128 stands for zero in the data rows.
Some points:
tensor([116, 116,  82, 165, 158, 139, 159, 203, 126, 157, 135, 111, 132, 164, 109, 152, 141, 113, 108, 169, 154,  31, 168, 106, 133,  97,  87, 167,  94, 121, 130, 209])
tensor([ 44, 235,  89, 126, 138,  65, 124, 124, 153, 176, 128,  11, 133,  73,  35, 110,  98, 168, 124, 102,  93, 126,  87, 159,  86, 127,  85, 159, 124, 145, 103, 160])
tensor([189, 165, 101, 149, 169, 164, 148, 116, 154, 106, 115, 120, 159, 139, 111, 111, 200, 121,  89, 147, 128, 119, 171, 153, 147,  71, 116, 122, 115, 128, 127, 168])
tensor([ 89, 115,  96, 144, 157,  97, 123,  99,  83, 143, 106, 161,  62, 129, 139, 118, 139, 122, 111, 112, 123,  97, 202, 135, 144, 142, 147, 122, 142,  87, 128, 223])
tensor([ 59,  90, 124, 201, 122, 112, 179, 229, 141, 145, 117,  85,  57,  91, 101, 129,  75, 135, 106, 166, 119, 175, 123, 100, 132, 174, 128, 107,  30, 136,  53,  96])
tensor([121, 119, 126, 121, 157, 189, 153, 126, 161, 103, 115, 167, 118, 130, 184, 130, 134, 124, 145, 113, 152, 117,  90, 135, 110,  90, 163, 178, 139,  29,  82, 196])
tensor([136,  64, 132, 178, 194,  79, 134, 174, 134, 159, 135, 166, 166, 103, 136, 144, 141, 114, 171, 103,  54, 114,  86, 109, 151, 126, 112, 155, 145, 163, 174, 199])
tensor([171, 105, 129, 111, 255, 173, 126, 138, 147, 151, 127, 240, 130,  25, 127, 158, 130, 134, 141, 130, 144,  82, 103,  81, 149, 173, 169, 149, 137, 140, 118, 121])
tensor([147, 171, 133,  82, 140,  97, 217,   0, 138, 158, 186, 106, 168, 140, 140, 117, 134,  75, 153, 143, 160, 149, 159,  92, 106, 115, 130,  91, 120, 173, 199, 136])
tensor([102, 150, 119,  61, 143, 154, 125, 157, 123,  10, 233,  54,  80, 136, 138, 108, 110, 137, 146, 144, 119, 119,  84, 143, 144,  78, 109, 126, 151, 116, 171,  73])
tensor([128,  51,  73,  75, 156, 106, 143, 182, 145, 135, 167, 109, 136, 163,  45,  65,  77, 147,  71,  81,  81, 130, 118, 136,  67, 107, 127, 109,  71,  87, 124, 150])
tensor([130, 156, 125,  97, 127, 105, 148, 236, 105, 182, 105, 138, 145, 222, 143, 116, 167,  98, 169, 133, 128, 134, 176, 139, 148, 141, 116,  61, 154, 101, 123, 152])
tensor([208,  98, 139, 126, 107, 111,  33, 157, 130, 121, 107,  27, 147, 143, 141, 138, 180, 123, 128, 145, 130, 171, 129, 174,  71, 138, 130, 183, 163, 171, 132,  90])
tensor([ 96, 123, 159, 197, 180, 142, 104, 109, 113, 113, 131, 123, 219, 137,  86, 188,  56,  87, 138, 151, 115, 127, 128, 124, 112, 136, 135,  86, 118, 110, 188, 105])
tensor([154, 129, 189, 147, 140, 109, 153, 206,  93, 161, 126, 142,   0, 112,  64, 168, 106, 196, 104, 160, 130, 167, 132, 222,  65, 148,  85, 119,  37, 126, 177, 135])
tensor([ 90, 159,  94, 178, 102, 149, 131, 120, 138, 124, 158, 157, 123, 133, 160, 118, 135, 139,  99,  59, 153, 120, 173, 140,  97, 111, 238, 146, 103, 134, 135, 195])
tensor([186, 107, 181, 146, 184, 138,  97,  82, 114, 123, 163, 115, 115, 216, 160,  57, 162, 184, 114, 131, 150, 113, 130, 154, 164, 148, 118, 132, 140, 211,  94,  44])
tensor([121,  82, 141, 124,  36, 121, 149, 148, 167,  77,  92, 229, 133, 111, 154, 102, 122, 195, 212, 141,  61, 127, 199, 114,  88, 113,  93, 160,  99, 172,  83, 130])
tensor([117, 117,  62,  93, 128, 145,  55, 148, 108, 168,  62, 107, 116,  99, 201, 189, 126, 177, 125, 158, 221, 174, 121, 110, 125, 151, 129, 127,  55, 171, 127, 197])
tensor([138, 180, 177, 120,  40,  90, 110, 145, 128, 116,  83, 161, 136, 145,  84,  21,  62,  82,  17, 148, 208, 149, 114, 140, 127, 167,  33, 202, 135, 182,  98, 136])
tensor([154, 184, 114, 163, 124, 101, 106, 145, 115, 180, 152, 136, 186, 157, 110, 106, 111, 143,  99, 138, 165,  72, 183,  87, 126,  26, 173, 105, 143,  21,  50, 114])
tensor([117, 161, 142, 129, 186, 110, 126, 166, 135, 139, 124,  96, 132,  89, 171, 100, 195, 135,  89, 117, 143,  28, 172, 113, 145,  92,  89,  60, 132,  58, 151,  70])
tensor([165, 153, 103, 135, 152,  85, 189, 186, 136,  81, 123, 177, 149,  71, 102, 138, 133, 172, 112, 181, 157, 157,  96,  97, 123, 177, 183,  35, 158,  80, 173, 121])
tensor([103,  67, 151, 123, 129,  85, 140, 172, 141,  87, 102, 180, 149, 138, 117, 180, 141,  92, 197,  80, 177, 146, 117,  61,  98, 129, 121, 131, 138, 193, 125, 182])
tensor([ 81, 107, 102, 124, 167, 142, 223, 165, 119, 116, 144, 101, 170,  81, 162, 177, 134, 229,  76, 174, 116, 108,  92, 141, 113, 216, 181,  90, 152, 124,  19, 116])
tensor([132, 147, 150, 131, 122, 108, 234,  37,  57, 104, 111,  97, 151, 117, 206, 135, 100, 138, 149, 105, 109, 104, 109, 126, 126, 122, 123, 178, 121, 113, 189,  91])
tensor([151, 108, 141, 134, 173,  91, 107,  51, 111,  90, 113, 134, 182, 109, 127,  46,  67,  96,  50, 154, 120, 203, 139, 141,  78, 172,  76, 145, 170, 121,  74, 170])
tensor([116, 109, 127, 130, 127, 122, 115, 123, 232, 104, 101, 104, 171, 179, 143, 130, 114, 129, 165, 121, 126, 140, 232, 168, 204, 134, 235, 176, 164,  61, 192, 128])
tensor([143,  96, 148,  98,  75,  64, 100,  15, 102, 131, 188, 136,  94, 152, 107, 140, 126, 153,  85, 111, 178, 106, 124, 111, 147, 120,  82, 110, 126, 179, 148, 155])
tensor([186, 119, 171, 126,  45, 106,  90, 126, 126, 136, 209, 135, 159, 190, 113, 167, 175, 147,  55, 136, 100, 168, 106, 106, 236, 174, 137, 162, 112, 114,  72, 111])
tensor([137, 159,  96, 164, 120, 141, 123, 179, 175, 107, 186, 117,  61,  58, 131, 109, 102, 136, 141,  74, 137, 106, 244, 135, 150, 136, 125, 119, 142, 100, 106, 143])
tensor([ 88, 164,  99, 132, 129, 120,  75, 107, 126, 171, 186,  98, 117, 140, 215,  97, 161, 102, 102,  62, 134, 138,  49, 101, 126, 127, 135, 156, 151, 176, 137,  61])
tensor([ 80, 144, 139, 187, 104, 193, 138, 182, 107, 124, 152, 156, 162,  60, 151, 166, 131,  94, 108, 180, 101, 110, 110, 129, 118, 152, 111, 116, 135, 127, 195, 172])
tensor([ 98,  93, 154, 126, 128, 140,  94,  47, 243, 167, 124, 150, 103, 120, 174, 161, 210, 128, 122, 157, 130, 156, 151,  96, 175,  94, 117, 137, 152,  99, 179, 154])
tensor([110, 118,  86, 123,  60, 138, 148,  73,  70, 113,  42,  98,  88, 115,  35, 140, 212, 105, 207, 132, 160, 148, 138, 100, 178, 107, 118, 159, 111,  89, 135,  32])
tensor([142, 203, 135,  25, 141,  78, 110, 195, 149, 160, 132, 140, 215, 141, 135, 131, 124, 137, 124, 113, 182,  98, 102, 255, 163,  72, 130, 102,  99,  84,  77, 139])
tensor([186, 142,  74, 151,  86, 117,  88,  56, 124,  94,  69,  95,  94, 189, 179, 145, 107, 131, 136,  85,  96,  93, 106, 130,  96, 162, 111, 107, 144, 169, 158,  99])
tensor([189, 124, 144, 149,  69, 154,  85, 106, 140, 159, 140, 107, 139, 214, 203, 105, 142, 160, 115, 115, 142, 182, 130, 125, 111, 149,  35, 171, 135,  93, 131,  65])
tensor([147, 126, 153, 128,  75, 181, 123, 138,  38, 128,  67, 117, 103, 119,  97, 101, 192,  86, 255, 106, 122, 194, 102, 104, 159,   9, 123,  88, 132, 168, 116, 138])
tensor([128,  42, 157, 160,  32, 167, 124,  70, 116, 107, 154, 116, 141,  93, 101, 108,  82, 117, 103, 101, 182,  78, 100, 165, 160, 141, 162,  81, 164, 162,  98, 131])
tensor([ 97, 121, 150, 149, 217, 133, 141, 145,  98, 139,  85, 194, 135, 124, 100, 116, 113, 128, 128, 103, 111, 170, 118,  78, 138, 143, 169, 114, 149, 166, 154, 188])
tensor([102, 120, 130, 102, 103, 130,  73,  96, 142, 144, 136, 219, 123, 122, 109, 120, 127, 139, 204,  49,  68, 103, 149, 153, 143, 166, 163, 133, 125, 130, 196, 145])
tensor([165,  73,  43,  94,  71, 148, 146, 117,  68, 175,  58, 101,  93,  69, 114, 166, 110, 130, 153, 228, 106, 152, 105, 148, 163,  68, 121, 117, 152, 221, 155,   0])
tensor([ 19, 135, 110, 146, 142, 143,  65,  95, 136, 129, 122, 225, 159, 135, 108, 105, 127, 131, 158, 135,  65, 134, 142, 168, 108,  97, 105, 140, 128, 142, 113,  77])
tensor([ 65, 129, 176, 140, 149, 130,  76, 124, 118,  88,  64,  82, 132, 130, 127, 127, 118, 157, 162, 169,  62,  62, 124,  78, 139, 131, 113,  91, 113, 160,  91, 203])
tensor([138, 122, 139,  89,  92, 167, 192, 166, 130, 136, 135, 204, 120, 118,  74, 114, 103, 146,  82, 250, 168, 104, 115, 115,  84, 212, 235, 154, 148,  68, 169, 110])
tensor([157, 116, 203,  90, 158, 165,  92, 165, 108, 142, 190, 111, 115, 135, 109, 181, 108, 118, 125,  37, 211, 138, 167, 119, 102, 146,  94, 182, 197, 116,  78,  87])
tensor([174, 197, 139, 106, 131, 162, 139, 112, 114,  91, 226,  81, 145, 164, 187, 131,  69,  28, 216, 134,  17, 203,  90, 122, 142, 168, 152, 120,  84, 121, 127, 129])
tensor([159, 112,  55, 121,  91, 166, 160, 100, 178, 147,  22,  91,  85,  44,  22, 155, 118,  85, 125, 102, 136, 158,  65,  96, 132, 129, 103,  84,  48, 104, 131,  50])
tensor([130, 164, 231,  81, 124, 119, 151,  97, 123, 118,  97,  89, 102, 122, 194, 170, 136,  36,  65, 134,  49, 106, 120, 115, 117, 105, 151, 143, 161, 131, 108, 124])
tensor([127, 142,  99, 127, 158, 141, 148,  80, 149,  91, 183, 113,  90, 225, 148, 121, 144, 129, 148, 106, 135, 121,  35, 182,  64,  97, 108, 119, 171, 138, 116, 115])
There is one direction along which these points spread out most. Take the direction at right angles to it along which they spread out most. Go by this last direction. For each point below, how far along it does it lie, from 0 to 99? The average is 50, and the first point in the table lies past the average. One standard deviation of the points above along it is 16.
tensor([ 19, 135, 110, 146, 142, 143,  65,  95, 136, 129, 122, 225, 159, 135, 108, 105, 127, 131, 158, 135,  65, 134, 142, 168, 108,  97, 105, 140, 128, 142, 113,  77]) 51
tensor([ 44, 235,  89, 126, 138,  65, 124, 124, 153, 176, 128,  11, 133,  73,  35, 110,  98, 168, 124, 102,  93, 126,  87, 159,  86, 127,  85, 159, 124, 145, 103, 160]) 41
tensor([102, 150, 119,  61, 143, 154, 125, 157, 123,  10, 233,  54,  80, 136, 138, 108, 110, 137, 146, 144, 119, 119,  84, 143, 144,  78, 109, 126, 151, 116, 171,  73]) 54
tensor([117, 117,  62,  93, 128, 145,  55, 148, 108, 168,  62, 107, 116,  99, 201, 189, 126, 177, 125, 158, 221, 174, 121, 110, 125, 151, 129, 127,  55, 171, 127, 197]) 36
tensor([154, 184, 114, 163, 124, 101, 106, 145, 115, 180, 152, 136, 186, 157, 110, 106, 111, 143,  99, 138, 165,  72, 183,  87, 126,  26, 173, 105, 143,  21,  50, 114]) 71
tensor([121, 119, 126, 121, 157, 189, 153, 126, 161, 103, 115, 167, 118, 130, 184, 130, 134, 124, 145, 113, 152, 117,  90, 135, 110,  90, 163, 178, 139,  29,  82, 196]) 67
tensor([116, 116,  82, 165, 158, 139, 159, 203, 126, 157, 135, 111, 132, 164, 109, 152, 141, 113, 108, 169, 154,  31, 168, 106, 133,  97,  87, 167,  94, 121, 130, 209]) 55
tensor([189, 124, 144, 149,  69, 154,  85, 106, 140, 159, 140, 107, 139, 214, 203, 105, 142, 160, 115, 115, 142, 182, 130, 125, 111, 149,  35, 171, 135,  93, 131,  65]) 60
tensor([165, 153, 103, 135, 152,  85, 189, 186, 136,  81, 123, 177, 149,  71, 102, 138, 133, 172, 112, 181, 157, 157,  96,  97, 123, 177, 183,  35, 158,  80, 173, 121]) 41
tensor([142, 203, 135,  25, 141,  78, 110, 195, 149, 160, 132, 140, 215, 141, 135, 131, 124, 137, 124, 113, 182,  98, 102, 255, 163,  72, 130, 102,  99,  84,  77, 139]) 69
tensor([ 81, 107, 102, 124, 167, 142, 223, 165, 119, 116, 144, 101, 170,  81, 162, 177, 134, 229,  76, 174, 116, 108,  92, 141, 113, 216, 181,  90, 152, 124,  19, 116]) 48
tensor([ 59,  90, 124, 201, 122, 112, 179, 229, 141, 145, 117,  85,  57,  91, 101, 129,  75, 135, 106, 166, 119, 175, 123, 100, 132, 174, 128, 107,  30, 136,  53,  96]) 20
tensor([ 80, 144, 139, 187, 104, 193, 138, 182, 107, 124, 152, 156, 162,  60, 151, 166, 131,  94, 108, 180, 101, 110, 110, 129, 118, 152, 111, 116, 135, 127, 195, 172]) 46
